In the data rows, the value 128 means zero.
How far apart are the two rows of each pair, measured in a hidden way? 0 means very close, and 20 very far. Two or three weighted sums of its numbers give each row a place; it is the straight-line distance between the places.
[167, 112, 185, 127, 161, 72, 153, 184, 165, 140, 180, 120, 121]
[137, 147, 125, 142, 161, 119, 107, 163, 155, 117, 86, 95, 131] >> 3
[79, 169, 180, 54, 87, 106, 128, 116, 99, 89, 85, 188, 82]
[132, 71, 152, 134, 56, 101, 191, 139, 105, 191, 162, 94, 185] >> 12
[135, 149, 142, 57, 102, 130, 104, 116, 80, 59, 100, 188, 60]
[186, 141, 121, 125, 56, 77, 191, 119, 61, 191, 187, 188, 53] >> 17
[139, 165, 78, 150, 127, 143, 88, 122, 155, 105, 86, 134, 138]
[141, 135, 136, 183, 181, 144, 59, 164, 151, 92, 105, 140, 115] >> 3
[104, 106, 94, 110, 167, 172, 107, 122, 170, 80, 72, 102, 152]
[117, 158, 107, 124, 155, 168, 101, 150, 160, 82, 77, 91, 121] >> 8
[160, 125, 138, 143, 167, 100, 115, 175, 142, 116, 122, 114, 120]
[55, 81, 59, 139, 134, 186, 96, 53, 147, 136, 171, 66, 185] >> 4
[86, 122, 95, 164, 186, 186, 115, 135, 182, 160, 64, 59, 182]
[66, 66, 67, 97, 172, 186, 117, 53, 155, 92, 180, 91, 162] >> 13
[107, 159, 84, 156, 120, 161, 112, 100, 168, 115, 75, 108, 177]
[113, 117, 116, 186, 151, 159, 133, 121, 162, 150, 98, 78, 151] >> 10
[72, 89, 71, 149, 155, 186, 109, 60, 164, 111, 124, 109, 185]
[109, 149, 67, 135, 149, 165, 101, 77, 174, 89, 83, 115, 172] >> 2
[186, 111, 189, 109, 146, 120, 89, 183, 123, 75, 134, 120, 58]
[154, 152, 82, 154, 135, 126, 105, 138, 161, 114, 123, 142, 136] >> 10
[158, 138, 117, 137, 140, 110, 123, 133, 135, 112, 143, 137, 129]
[156, 152, 95, 154, 152, 108, 120, 124, 145, 126, 127, 142, 131] >> 5
[141, 81, 176, 146, 140, 123, 191, 174, 61, 191, 153, 183, 110]
[108, 153, 75, 169, 94, 172, 118, 90, 174, 161, 87, 86, 185] >> 7
[172, 142, 121, 125, 54, 109, 191, 157, 61, 191, 151, 188, 104]
[155, 75, 128, 128, 139, 121, 191, 137, 61, 182, 187, 173, 123] >> 5
[186, 138, 177, 186, 54, 116, 115, 184, 88, 134, 187, 114, 127]
[107, 157, 166, 54, 103, 132, 87, 118, 96, 61, 89, 188, 62] >> 8
[114, 144, 108, 133, 159, 166, 116, 136, 181, 102, 65, 100, 139]
[55, 192, 189, 54, 75, 58, 191, 53, 80, 130, 171, 188, 53] >> 7
[104, 160, 150, 70, 91, 117, 121, 100, 87, 85, 97, 188, 78]
[86, 117, 103, 142, 186, 182, 117, 115, 182, 125, 78, 59, 175] >> 10
[165, 130, 145, 154, 177, 84, 115, 172, 152, 114, 139, 123, 119]
[172, 112, 189, 119, 174, 69, 142, 184, 143, 133, 184, 111, 105] >> 4
[169, 131, 179, 132, 137, 58, 167, 157, 158, 152, 187, 131, 142]
[134, 149, 129, 138, 150, 128, 128, 171, 162, 117, 93, 81, 132] >> 6
[165, 113, 189, 119, 176, 58, 153, 179, 152, 147, 187, 127, 120]
[62, 142, 177, 54, 115, 134, 102, 127, 119, 73, 96, 188, 89] >> 7
[157, 133, 144, 186, 149, 168, 59, 184, 133, 85, 110, 132, 80]
[186, 96, 134, 117, 125, 104, 191, 143, 61, 191, 187, 188, 59] >> 5
[122, 86, 136, 137, 129, 116, 191, 122, 82, 191, 158, 135, 166]
[117, 96, 150, 179, 141, 95, 191, 103, 103, 191, 151, 118, 185] >> 6
[160, 105, 189, 72, 139, 58, 191, 184, 150, 151, 187, 136, 104]
[171, 105, 189, 72, 165, 58, 186, 184, 146, 133, 187, 147, 87] >> 3
[186, 86, 189, 74, 153, 89, 153, 184, 109, 71, 161, 148, 53]
[93, 108, 105, 107, 140, 186, 106, 130, 173, 91, 72, 76, 139] >> 7
[88, 104, 118, 156, 149, 177, 138, 121, 167, 129, 83, 61, 165]
[186, 96, 189, 78, 153, 83, 151, 184, 119, 83, 169, 139, 53] >> 12
[86, 86, 59, 118, 186, 183, 103, 53, 168, 89, 187, 106, 167]
[144, 121, 126, 186, 54, 92, 191, 153, 61, 191, 168, 172, 169] >> 11
[105, 98, 108, 137, 152, 182, 114, 140, 158, 133, 96, 89, 164]
[173, 127, 144, 153, 94, 163, 59, 182, 143, 78, 113, 104, 80] >> 8
[117, 92, 147, 142, 110, 102, 191, 110, 94, 191, 152, 116, 173]
[76, 166, 189, 54, 83, 109, 107, 108, 113, 88, 103, 188, 67] >> 10
[162, 118, 100, 186, 120, 109, 183, 141, 72, 191, 187, 178, 161]
[74, 192, 145, 54, 54, 122, 160, 77, 82, 121, 61, 168, 61] >> 11
[114, 177, 86, 163, 121, 161, 112, 103, 171, 107, 89, 118, 167]
[130, 91, 140, 168, 175, 130, 147, 149, 111, 191, 131, 123, 154] >> 10
[159, 124, 189, 138, 163, 79, 133, 184, 158, 146, 166, 100, 119]
[55, 74, 59, 128, 132, 186, 93, 53, 144, 126, 170, 89, 175] >> 6
[186, 85, 189, 69, 152, 91, 146, 175, 101, 79, 142, 146, 53]
[70, 192, 189, 54, 88, 66, 158, 85, 100, 112, 124, 188, 54] >> 12
[186, 119, 188, 122, 97, 113, 96, 124, 74, 81, 147, 188, 53]
[155, 192, 189, 54, 54, 76, 173, 53, 61, 59, 151, 188, 53] >> 6
[186, 92, 189, 106, 153, 90, 110, 165, 100, 74, 139, 156, 53]
[55, 75, 59, 120, 170, 186, 131, 53, 153, 120, 183, 81, 180] >> 4
[87, 119, 99, 145, 179, 186, 107, 122, 182, 119, 80, 62, 167]
[117, 134, 59, 106, 116, 183, 102, 76, 156, 89, 93, 132, 164] >> 12
[176, 135, 189, 156, 117, 73, 144, 173, 118, 132, 182, 133, 112]
[158, 132, 143, 136, 145, 141, 80, 177, 142, 93, 105, 108, 95] >> 2
[55, 192, 189, 54, 54, 58, 191, 53, 61, 191, 187, 170, 53]
[96, 106, 64, 165, 171, 186, 102, 80, 148, 122, 136, 119, 176] >> 15
[156, 85, 123, 138, 101, 122, 191, 155, 61, 191, 179, 188, 139]
[96, 139, 70, 154, 179, 186, 105, 70, 170, 103, 99, 113, 178] >> 6
[94, 104, 64, 90, 179, 165, 100, 53, 182, 100, 171, 97, 183]
[173, 122, 155, 135, 157, 120, 94, 181, 144, 85, 137, 103, 82] >> 11
[66, 192, 149, 73, 54, 114, 165, 57, 89, 140, 61, 166, 90]
[145, 166, 88, 178, 137, 101, 93, 131, 170, 124, 121, 117, 167] >> 8
[159, 144, 148, 54, 106, 116, 96, 103, 68, 59, 86, 188, 53]
[157, 96, 123, 158, 151, 89, 191, 122, 61, 191, 187, 188, 131] >> 8
[146, 139, 134, 153, 168, 92, 101, 167, 182, 137, 114, 65, 131]
[95, 149, 113, 143, 169, 164, 116, 126, 172, 123, 63, 64, 154] >> 1
[186, 192, 125, 72, 79, 159, 83, 111, 61, 59, 77, 188, 53]
[164, 75, 175, 115, 154, 100, 190, 176, 61, 188, 155, 162, 89] >> 9
[155, 182, 137, 110, 54, 78, 191, 84, 66, 191, 116, 148, 96]
[186, 133, 188, 163, 118, 61, 156, 184, 134, 157, 180, 116, 123] >> 5
[156, 130, 135, 146, 111, 157, 65, 181, 136, 88, 103, 103, 84]
[154, 141, 133, 154, 169, 105, 121, 169, 164, 123, 115, 98, 124] >> 2
[186, 192, 82, 54, 54, 102, 191, 53, 61, 191, 171, 188, 53]
[81, 98, 59, 164, 134, 186, 84, 63, 156, 144, 147, 92, 185] >> 17
[125, 159, 119, 146, 151, 137, 116, 158, 172, 125, 75, 81, 143]
[135, 100, 87, 140, 136, 167, 136, 122, 105, 175, 133, 144, 149] >> 9
[155, 127, 137, 124, 148, 123, 100, 184, 144, 107, 116, 102, 101]
[182, 111, 186, 85, 131, 72, 155, 166, 123, 110, 187, 178, 97] >> 9
[97, 140, 104, 132, 159, 167, 112, 134, 174, 109, 65, 64, 141]
[112, 165, 73, 144, 89, 162, 106, 106, 144, 104, 80, 146, 158] >> 12
[117, 79, 162, 150, 91, 91, 191, 129, 96, 191, 156, 111, 178]
[99, 115, 97, 142, 144, 186, 100, 133, 182, 112, 67, 59, 146] >> 13
[186, 143, 151, 186, 74, 125, 107, 159, 71, 123, 180, 184, 99]
[147, 86, 147, 136, 162, 114, 160, 161, 97, 171, 141, 136, 117] >> 7
[171, 111, 189, 109, 155, 58, 191, 184, 178, 162, 187, 147, 110]
[104, 146, 106, 126, 183, 157, 110, 126, 174, 108, 63, 79, 158] >> 11
[116, 115, 107, 133, 140, 176, 115, 145, 146, 124, 82, 108, 135]
[55, 142, 189, 54, 98, 133, 147, 73, 63, 72, 187, 188, 53] >> 6
[149, 121, 140, 141, 152, 99, 127, 174, 152, 133, 100, 87, 120]
[153, 138, 109, 139, 107, 123, 128, 136, 137, 109, 138, 151, 134] >> 12
[116, 150, 76, 148, 98, 160, 105, 105, 129, 121, 96, 139, 150]
[152, 146, 108, 166, 123, 129, 103, 135, 120, 120, 136, 157, 127] >> 2
[91, 192, 147, 66, 107, 86, 148, 100, 106, 135, 82, 185, 111]
[100, 143, 124, 186, 149, 147, 78, 156, 168, 105, 74, 113, 152] >> 4
[120, 153, 144, 120, 76, 91, 158, 134, 93, 149, 122, 166, 106]
[146, 164, 102, 180, 156, 84, 97, 115, 164, 138, 122, 126, 175] >> 7
[186, 129, 188, 102, 130, 58, 191, 146, 168, 168, 187, 153, 124]
[118, 69, 188, 128, 120, 93, 191, 173, 95, 191, 147, 85, 146] >> 15
[180, 115, 180, 121, 177, 84, 127, 184, 147, 116, 169, 125, 103]
[105, 133, 112, 149, 122, 168, 121, 136, 162, 111, 79, 101, 139] >> 6
[55, 86, 60, 141, 185, 186, 109, 60, 161, 117, 141, 80, 174]
[178, 137, 139, 154, 139, 144, 59, 170, 137, 72, 102, 101, 81] >> 3
[146, 94, 163, 139, 81, 106, 191, 184, 71, 191, 124, 135, 126]
[100, 151, 92, 146, 107, 174, 129, 102, 160, 114, 71, 115, 164] >> 6
[126, 70, 178, 120, 127, 102, 191, 172, 86, 191, 163, 111, 150]
[105, 155, 106, 133, 125, 160, 93, 137, 154, 100, 61, 101, 132] >> 10
[138, 174, 75, 144, 133, 137, 95, 124, 165, 98, 105, 138, 155]
[137, 125, 62, 186, 186, 144, 84, 156, 182, 191, 124, 59, 185] >> 12
[138, 125, 153, 153, 68, 92, 191, 115, 78, 191, 140, 178, 153]
[180, 134, 176, 156, 77, 85, 137, 140, 72, 125, 158, 177, 109] >> 5
[166, 88, 141, 156, 151, 106, 177, 114, 61, 181, 186, 188, 135]
[107, 175, 72, 157, 148, 162, 97, 79, 173, 102, 80, 113, 179] >> 5
[104, 165, 78, 154, 119, 172, 104, 100, 165, 111, 67, 101, 163]
[142, 96, 130, 121, 54, 119, 191, 137, 74, 191, 165, 150, 170] >> 12
[125, 190, 67, 150, 135, 132, 98, 122, 180, 113, 80, 111, 176]
[99, 108, 96, 147, 140, 184, 101, 128, 169, 126, 68, 80, 150] >> 7
[106, 145, 60, 131, 127, 185, 99, 89, 155, 86, 85, 125, 151]
[71, 115, 97, 175, 186, 184, 111, 104, 182, 155, 97, 59, 185] >> 13
[117, 86, 134, 126, 150, 146, 148, 144, 122, 168, 113, 88, 133]
[168, 121, 170, 133, 177, 81, 135, 184, 152, 124, 162, 108, 113] >> 6
[110, 172, 148, 116, 59, 84, 158, 122, 96, 165, 95, 172, 114]
[101, 135, 64, 137, 177, 177, 99, 72, 169, 79, 114, 132, 162] >> 11
[123, 76, 189, 139, 119, 69, 191, 156, 83, 191, 140, 114, 147]
[181, 118, 189, 104, 173, 58, 176, 184, 155, 156, 187, 134, 88] >> 18
[55, 85, 59, 137, 178, 186, 93, 53, 162, 112, 166, 86, 175]
[119, 145, 103, 144, 179, 168, 131, 128, 181, 131, 68, 63, 141] >> 10
[105, 127, 103, 132, 130, 171, 103, 139, 154, 117, 69, 102, 132]
[95, 167, 149, 54, 97, 117, 102, 116, 102, 80, 84, 188, 70] >> 7
[68, 192, 189, 54, 91, 59, 140, 82, 99, 110, 123, 188, 65]
[171, 192, 117, 85, 54, 84, 191, 65, 61, 191, 116, 150, 76] >> 6
[122, 85, 176, 153, 161, 85, 191, 148, 93, 191, 142, 99, 168]
[141, 161, 92, 148, 123, 130, 98, 130, 154, 86, 122, 128, 140] >> 18
[100, 96, 117, 137, 131, 179, 119, 136, 151, 122, 95, 90, 159]
[186, 137, 133, 186, 71, 127, 108, 158, 87, 134, 185, 158, 123] >> 7
[90, 119, 68, 130, 135, 178, 101, 79, 161, 98, 102, 117, 175]
[108, 153, 167, 54, 76, 109, 130, 102, 71, 91, 90, 188, 72] >> 2
[115, 97, 116, 146, 124, 135, 167, 98, 118, 173, 123, 114, 174]
[64, 192, 189, 54, 96, 71, 158, 62, 91, 123, 132, 188, 53] >> 12
[134, 147, 130, 75, 133, 149, 74, 133, 101, 59, 112, 188, 65]
[164, 129, 168, 155, 54, 101, 153, 165, 89, 135, 177, 133, 118] >> 9
[186, 60, 189, 86, 161, 116, 191, 184, 61, 162, 187, 188, 55]
[154, 116, 155, 135, 125, 127, 98, 175, 133, 110, 100, 122, 105] >> 9
[152, 127, 112, 132, 111, 118, 129, 143, 116, 123, 131, 172, 133]
[162, 133, 137, 134, 179, 110, 111, 169, 142, 122, 118, 111, 104] >> 10
[152, 79, 160, 138, 147, 104, 191, 160, 69, 191, 155, 170, 127]
[148, 154, 79, 186, 66, 124, 131, 149, 108, 155, 151, 165, 162] >> 8
[184, 100, 146, 129, 112, 115, 170, 150, 72, 145, 163, 188, 79]
[152, 130, 164, 161, 57, 91, 155, 163, 92, 143, 173, 131, 143] >> 12
[159, 119, 174, 126, 156, 86, 122, 179, 156, 116, 157, 114, 111]
[147, 111, 149, 124, 134, 107, 127, 169, 125, 128, 109, 121, 115] >> 3
[174, 137, 145, 140, 125, 153, 59, 172, 137, 74, 104, 112, 84]
[109, 165, 69, 149, 122, 174, 92, 90, 161, 85, 67, 135, 149] >> 7
[184, 145, 143, 186, 58, 127, 96, 168, 90, 131, 187, 126, 142]
[95, 157, 147, 56, 107, 125, 103, 114, 109, 65, 104, 188, 91] >> 7
[100, 119, 138, 150, 157, 137, 141, 136, 158, 165, 79, 59, 162]
[65, 157, 189, 54, 114, 119, 102, 118, 113, 83, 126, 188, 97] >> 16
[76, 153, 162, 54, 123, 136, 112, 120, 109, 69, 101, 188, 77]
[155, 132, 164, 143, 186, 60, 124, 171, 175, 148, 163, 95, 133] >> 11
[55, 80, 127, 54, 136, 186, 67, 123, 89, 59, 167, 179, 53]
[176, 137, 146, 186, 54, 120, 107, 169, 87, 135, 187, 127, 143] >> 12
[72, 92, 69, 111, 176, 179, 110, 53, 182, 109, 187, 89, 185]
[148, 126, 100, 131, 108, 125, 136, 134, 117, 131, 126, 151, 131] >> 6
[151, 156, 119, 73, 54, 108, 191, 106, 61, 191, 112, 139, 110]
[182, 124, 179, 135, 186, 95, 100, 182, 139, 101, 153, 118, 80] >> 4
[181, 192, 121, 95, 54, 66, 191, 53, 61, 191, 130, 135, 66]
[102, 112, 59, 136, 82, 186, 103, 82, 173, 121, 107, 84, 180] >> 14
[105, 108, 123, 137, 135, 166, 121, 129, 138, 144, 92, 95, 147]
[115, 113, 59, 145, 119, 186, 86, 89, 150, 158, 140, 113, 174] >> 6
[160, 141, 164, 186, 54, 106, 137, 174, 106, 152, 183, 121, 158]
[101, 98, 59, 158, 186, 166, 88, 53, 182, 147, 176, 60, 185] >> 5
[93, 90, 59, 124, 186, 186, 95, 53, 172, 95, 165, 95, 185]
[158, 102, 117, 184, 82, 100, 191, 149, 61, 191, 187, 188, 147] >> 10
[96, 115, 104, 141, 153, 186, 98, 138, 162, 118, 86, 66, 151]
[186, 187, 154, 54, 107, 107, 72, 57, 61, 59, 81, 188, 53] >> 10
[86, 192, 170, 54, 80, 88, 98, 92, 105, 106, 78, 188, 72]
[121, 106, 127, 143, 162, 152, 130, 151, 130, 169, 106, 93, 154] >> 7
[129, 149, 175, 110, 85, 81, 156, 105, 73, 134, 141, 186, 103]
[142, 77, 145, 146, 177, 110, 161, 157, 88, 189, 145, 134, 130] >> 3
[122, 176, 59, 186, 61, 156, 92, 168, 138, 160, 118, 131, 176]
[90, 192, 144, 86, 54, 100, 130, 98, 101, 146, 61, 169, 97] >> 10
[170, 121, 189, 102, 159, 58, 187, 184, 173, 150, 187, 150, 110]
[76, 97, 95, 140, 178, 186, 101, 111, 180, 113, 84, 59, 162] >> 10
[76, 90, 59, 165, 182, 186, 102, 53, 179, 133, 162, 59, 185]
[162, 124, 145, 125, 119, 150, 73, 179, 137, 82, 90, 94, 91] >> 4
[138, 96, 123, 135, 85, 116, 191, 128, 86, 191, 172, 119, 185]
[176, 87, 170, 129, 149, 105, 164, 168, 82, 154, 147, 165, 81] >> 13
[84, 80, 62, 106, 177, 177, 104, 53, 177, 96, 178, 83, 178]
[139, 107, 181, 111, 97, 94, 191, 164, 71, 191, 115, 119, 102] >> 13
[78, 104, 59, 161, 186, 186, 104, 53, 175, 131, 163, 91, 185]
[102, 142, 67, 136, 138, 186, 126, 90, 171, 105, 88, 104, 164] >> 3
[136, 83, 145, 160, 158, 127, 151, 151, 101, 191, 132, 144, 146]
[148, 145, 136, 178, 186, 73, 111, 163, 181, 139, 121, 92, 158] >> 5
[162, 134, 189, 77, 176, 58, 189, 168, 153, 143, 187, 169, 84]
[111, 119, 120, 54, 157, 175, 59, 139, 93, 59, 139, 188, 53] >> 10
[186, 117, 183, 131, 154, 110, 85, 179, 127, 76, 144, 138, 60]
[55, 110, 114, 54, 132, 186, 66, 135, 119, 59, 149, 174, 106] >> 14
[87, 119, 59, 143, 155, 186, 91, 84, 169, 90, 119, 111, 179]
[183, 142, 161, 186, 54, 125, 110, 170, 93, 148, 187, 105, 144] >> 9
[55, 113, 189, 54, 165, 186, 89, 92, 76, 59, 187, 188, 53]
[140, 192, 134, 124, 150, 61, 135, 141, 148, 189, 119, 151, 145] >> 12
[186, 90, 189, 57, 186, 82, 108, 128, 86, 59, 121, 172, 53]
[97, 115, 109, 151, 145, 176, 108, 125, 165, 140, 71, 73, 159] >> 11
[151, 142, 109, 167, 172, 102, 110, 173, 182, 137, 96, 75, 150]
[161, 146, 104, 156, 157, 122, 104, 131, 136, 107, 131, 156, 123] >> 10
[61, 192, 189, 54, 78, 87, 155, 72, 88, 110, 105, 188, 55]
[130, 91, 140, 150, 164, 137, 151, 140, 121, 176, 129, 110, 144] >> 8
[102, 137, 103, 157, 164, 175, 111, 122, 178, 119, 61, 68, 150]
[108, 123, 59, 144, 179, 183, 84, 82, 176, 84, 125, 104, 174] >> 12
[108, 141, 59, 148, 80, 186, 99, 97, 178, 140, 91, 59, 185]
[144, 60, 162, 114, 131, 118, 191, 183, 69, 191, 161, 148, 116] >> 5
[55, 87, 59, 132, 163, 186, 74, 53, 155, 129, 153, 59, 174]
[148, 132, 128, 126, 162, 102, 115, 174, 159, 108, 111, 104, 117] >> 7
[150, 93, 167, 129, 121, 114, 159, 179, 106, 137, 146, 125, 96]
[104, 100, 97, 178, 186, 186, 111, 130, 182, 152, 99, 59, 185] >> 6
[94, 113, 98, 116, 158, 186, 121, 122, 174, 101, 65, 76, 143]
[127, 144, 162, 70, 96, 96, 150, 99, 64, 111, 112, 188, 78] >> 8
[134, 142, 96, 135, 102, 134, 123, 139, 133, 116, 130, 133, 124]
[101, 168, 81, 147, 82, 152, 107, 105, 131, 95, 64, 140, 141] >> 5
[167, 76, 107, 106, 118, 127, 186, 135, 67, 190, 176, 168, 132]
[152, 78, 138, 142, 136, 115, 165, 179, 74, 191, 152, 134, 125] >> 7
[158, 70, 173, 118, 122, 105, 191, 180, 61, 191, 173, 169, 95]
[186, 153, 146, 83, 144, 102, 91, 71, 61, 59, 129, 188, 53] >> 4
[137, 192, 112, 122, 186, 58, 140, 133, 174, 191, 119, 129, 157]
[159, 122, 131, 138, 122, 154, 62, 184, 134, 95, 99, 102, 76] >> 8
[118, 156, 68, 122, 113, 168, 111, 101, 155, 73, 78, 143, 144]
[147, 127, 164, 138, 54, 105, 148, 156, 88, 135, 157, 134, 117] >> 10
[153, 128, 137, 124, 152, 123, 117, 178, 144, 96, 135, 101, 93]
[127, 137, 138, 184, 176, 137, 104, 158, 161, 125, 101, 124, 129] >> 10
[140, 136, 107, 152, 112, 124, 144, 121, 110, 141, 136, 151, 135]
[146, 107, 111, 115, 108, 140, 156, 139, 101, 152, 135, 146, 121] >> 3
[83, 192, 158, 98, 54, 90, 150, 93, 96, 143, 61, 185, 122]
[158, 120, 153, 132, 152, 99, 138, 183, 156, 124, 141, 113, 120] >> 12
[143, 146, 59, 143, 186, 122, 102, 53, 182, 107, 140, 112, 185]
[78, 86, 97, 133, 186, 183, 106, 111, 167, 102, 101, 82, 165] >> 5
[121, 138, 117, 153, 134, 143, 121, 130, 140, 126, 82, 123, 135]
[76, 192, 151, 54, 54, 120, 138, 91, 87, 106, 61, 185, 55] >> 5
[183, 140, 179, 149, 150, 58, 169, 162, 182, 152, 187, 151, 131]
[139, 146, 101, 128, 130, 109, 127, 130, 138, 124, 121, 131, 139] >> 7
[186, 133, 162, 186, 54, 127, 99, 184, 89, 126, 187, 125, 116]
[121, 117, 59, 57, 171, 171, 103, 79, 182, 72, 148, 114, 175] >> 13
[150, 178, 124, 164, 70, 61, 191, 65, 61, 191, 186, 123, 132]
[135, 134, 67, 117, 91, 165, 121, 93, 122, 147, 105, 145, 155] >> 13
[149, 73, 166, 108, 146, 113, 184, 183, 90, 166, 138, 134, 98]
[100, 114, 118, 166, 154, 160, 128, 119, 162, 149, 80, 59, 165] >> 9
[120, 129, 139, 186, 160, 142, 112, 166, 151, 111, 120, 135, 128]
[174, 133, 124, 186, 69, 110, 129, 170, 101, 159, 187, 130, 162] >> 11
[126, 107, 120, 152, 144, 166, 117, 151, 133, 158, 108, 111, 144]
[55, 192, 189, 54, 54, 58, 191, 53, 61, 187, 187, 180, 53] >> 12
[153, 99, 115, 186, 105, 93, 191, 152, 66, 191, 187, 175, 180]
[111, 91, 137, 172, 140, 108, 187, 103, 107, 191, 155, 107, 182] >> 12
[141, 162, 100, 181, 123, 118, 102, 111, 132, 116, 114, 149, 140]
[111, 167, 149, 55, 85, 113, 128, 96, 73, 95, 96, 188, 56] >> 4
[143, 102, 133, 186, 121, 73, 191, 137, 61, 191, 187, 181, 185]
[112, 100, 59, 144, 123, 186, 88, 89, 151, 146, 146, 99, 185] >> 7
[88, 127, 97, 167, 168, 183, 101, 122, 173, 142, 79, 59, 161]
[130, 68, 189, 131, 125, 86, 191, 163, 93, 191, 143, 98, 137] >> 9
[88, 135, 112, 166, 157, 186, 108, 142, 181, 86, 72, 109, 149]
[115, 153, 69, 117, 134, 173, 116, 86, 162, 80, 82, 133, 147] >> 6
[55, 192, 189, 54, 54, 109, 191, 53, 61, 161, 68, 166, 53]
[55, 64, 72, 118, 132, 186, 116, 53, 128, 122, 180, 70, 164] >> 17
[174, 115, 189, 124, 163, 58, 191, 184, 182, 169, 187, 107, 115]
[55, 62, 77, 131, 155, 186, 106, 53, 141, 110, 155, 77, 180] >> 13
[185, 128, 171, 186, 54, 116, 108, 171, 86, 141, 187, 121, 131]
[182, 148, 146, 186, 72, 124, 99, 154, 81, 132, 185, 145, 107] >> 7
[88, 165, 154, 54, 107, 113, 107, 112, 98, 81, 92, 188, 89]
[74, 117, 73, 156, 151, 185, 81, 64, 169, 118, 88, 89, 185] >> 8
[124, 149, 59, 91, 74, 186, 105, 88, 143, 86, 81, 138, 141]
[159, 123, 151, 139, 170, 102, 116, 176, 149, 113, 139, 121, 112] >> 8
[104, 126, 112, 144, 148, 172, 121, 134, 153, 139, 83, 85, 142]
[185, 131, 180, 186, 54, 108, 136, 176, 80, 125, 187, 145, 110] >> 5
[109, 131, 118, 131, 101, 157, 117, 150, 141, 108, 61, 99, 130]
[106, 125, 120, 125, 172, 154, 113, 114, 172, 90, 75, 102, 154] >> 3
[110, 106, 99, 159, 181, 176, 95, 134, 152, 141, 115, 91, 164]
[186, 93, 147, 116, 131, 107, 170, 146, 61, 149, 186, 188, 72] >> 11
[117, 182, 147, 65, 132, 58, 134, 86, 100, 131, 77, 188, 107]
[123, 89, 143, 148, 122, 94, 191, 110, 90, 191, 170, 154, 182] >> 3
[119, 177, 68, 156, 108, 161, 87, 93, 182, 96, 69, 104, 166]
[186, 125, 117, 142, 69, 148, 105, 140, 102, 116, 153, 172, 101] >> 7
[103, 151, 113, 145, 149, 163, 114, 135, 174, 113, 61, 79, 148]
[103, 192, 189, 54, 54, 61, 186, 71, 182, 74, 71, 183, 53] >> 15
[93, 112, 96, 135, 186, 184, 108, 118, 182, 114, 83, 59, 165]
[81, 187, 169, 54, 76, 106, 152, 93, 76, 122, 68, 188, 71] >> 8
